[0.75 2.45 -1.88 4.96]
[0.55 -4.13 -5.92 -5.13]
[-4.16 4.23 -1.56 1.88]
[6.09 -0.48 -5.41 0.66]
[-3.27 3.42 -2.93 -5.57]
[-4.42 2.78 6.39 -1.17]
[-5.40 -2.63 -5.37 1.52]
[4.23 -1.48 -0.28 1.40]
=>
[1.40 -0.28 -1.48 4.23]
[1.52 -5.37 -2.63 -5.40]
[-1.17 6.39 2.78 -4.42]
[-5.57 -2.93 3.42 -3.27]
[0.66 -5.41 -0.48 6.09]
[1.88 -1.56 4.23 -4.16]
[-5.13 -5.92 -4.13 0.55]
[4.96 -1.88 2.45 0.75]

[-1.23 -4.95]
[1.06 5.22]
[0.69 -1.05]
[-0.09 2.06]
[-0.77 -2.05]
[-0.84 -2.80]
[-1.56 1.78]
=>
[1.78 -1.56]
[-2.80 -0.84]
[-2.05 -0.77]
[2.06 -0.09]
[-1.05 0.69]
[5.22 1.06]
[-4.95 -1.23]

[4.94 -1.74 -0.74 -0.75]
[4.78 1.27 -0.42 -1.01]
[1.49 -0.49 2.11 -3.91]
[2.60 -0.54 -4.16 -1.25]
[2.27 0.17 1.63 -2.65]
[3.58 -0.21 -1.31 -1.33]
[1.74 0.37 -4.70 0.64]
[-1.80 0.17 -3.04 -0.80]
[-0.85 -0.77 -3.22 -2.35]
[3.50 -1.96 2.66 -2.53]
[3.28 -0.16 -3.36 1.81]
=>
[1.81 -3.36 -0.16 3.28]
[-2.53 2.66 -1.96 3.50]
[-2.35 -3.22 -0.77 -0.85]
[-0.80 -3.04 0.17 -1.80]
[0.64 -4.70 0.37 1.74]
[-1.33 -1.31 -0.21 3.58]
[-2.65 1.63 0.17 2.27]
[-1.25 -4.16 -0.54 2.60]
[-3.91 2.11 -0.49 1.49]
[-1.01 -0.42 1.27 4.78]
[-0.75 -0.74 -1.74 4.94]

[-3.00 2.08]
[4.09 -0.18]
[-0.18 -1.28]
[-1.28 -3.00]
[2.08 -2.25]
[-2.63 4.09]
[5.97 -2.63]
[-2.25 2.54]
=>
[2.54 -2.25]
[-2.63 5.97]
[4.09 -2.63]
[-2.25 2.08]
[-3.00 -1.28]
[-1.28 -0.18]
[-0.18 4.09]
[2.08 -3.00]

[3.48 -2.05 -0.61 2.57 2.79 0.47 0.69 -1.01 -0.03]
[-4.31 -0.36 2.15 1.88 -0.20 -1.45 0.44 5.44 3.63]
[-1.81 -4.32 -3.78 -1.09 -2.44 2.80 -0.64 -0.34 0.02]
[0.54 -3.67 -2.90 0.57 -0.74 1.30 -0.99 -1.73 -0.46]
=>
[-0.46 -1.73 -0.99 1.30 -0.74 0.57 -2.90 -3.67 0.54]
[0.02 -0.34 -0.64 2.80 -2.44 -1.09 -3.78 -4.32 -1.81]
[3.63 5.44 0.44 -1.45 -0.20 1.88 2.15 -0.36 -4.31]
[-0.03 -1.01 0.69 0.47 2.79 2.57 -0.61 -2.05 3.48]

[0.08 -2.41 1.44 -0.55 0.93 -3.06 3.47 -5.35 -1.87]
[0.33 6.60 0.27 -0.82 -3.95 0.53 -0.94 -0.88 -0.91]
[-2.22 -3.05 -0.52 -1.41 2.13 0.02 -0.64 0.29 -0.08]
[1.19 -2.47 -0.77 1.69 -1.23 1.01 0.57 -0.55 4.54]
=>
[4.54 -0.55 0.57 1.01 -1.23 1.69 -0.77 -2.47 1.19]
[-0.08 0.29 -0.64 0.02 2.13 -1.41 -0.52 -3.05 -2.22]
[-0.91 -0.88 -0.94 0.53 -3.95 -0.82 0.27 6.60 0.33]
[-1.87 -5.35 3.47 -3.06 0.93 -0.55 1.44 -2.41 0.08]

[1.40 1.44 1.55 -2.28 1.15]
[-3.80 0.09 -1.99 0.71 0.54]
[5.04 -0.69 -1.52 3.66 0.76]
[-3.42 1.58 2.17 3.10 4.82]
[-4.19 -1.78 -1.24 -2.41 3.13]
[3.52 -3.21 0.19 1.90 -4.51]
=>
[-4.51 1.90 0.19 -3.21 3.52]
[3.13 -2.41 -1.24 -1.78 -4.19]
[4.82 3.10 2.17 1.58 -3.42]
[0.76 3.66 -1.52 -0.69 5.04]
[0.54 0.71 -1.99 0.09 -3.80]
[1.15 -2.28 1.55 1.44 1.40]

[-5.11 2.82 -0.07]
[1.95 0.72 -2.91]
[1.54 -2.18 -0.78]
[3.61 -1.26 0.10]
=>
[0.10 -1.26 3.61]
[-0.78 -2.18 1.54]
[-2.91 0.72 1.95]
[-0.07 2.82 -5.11]
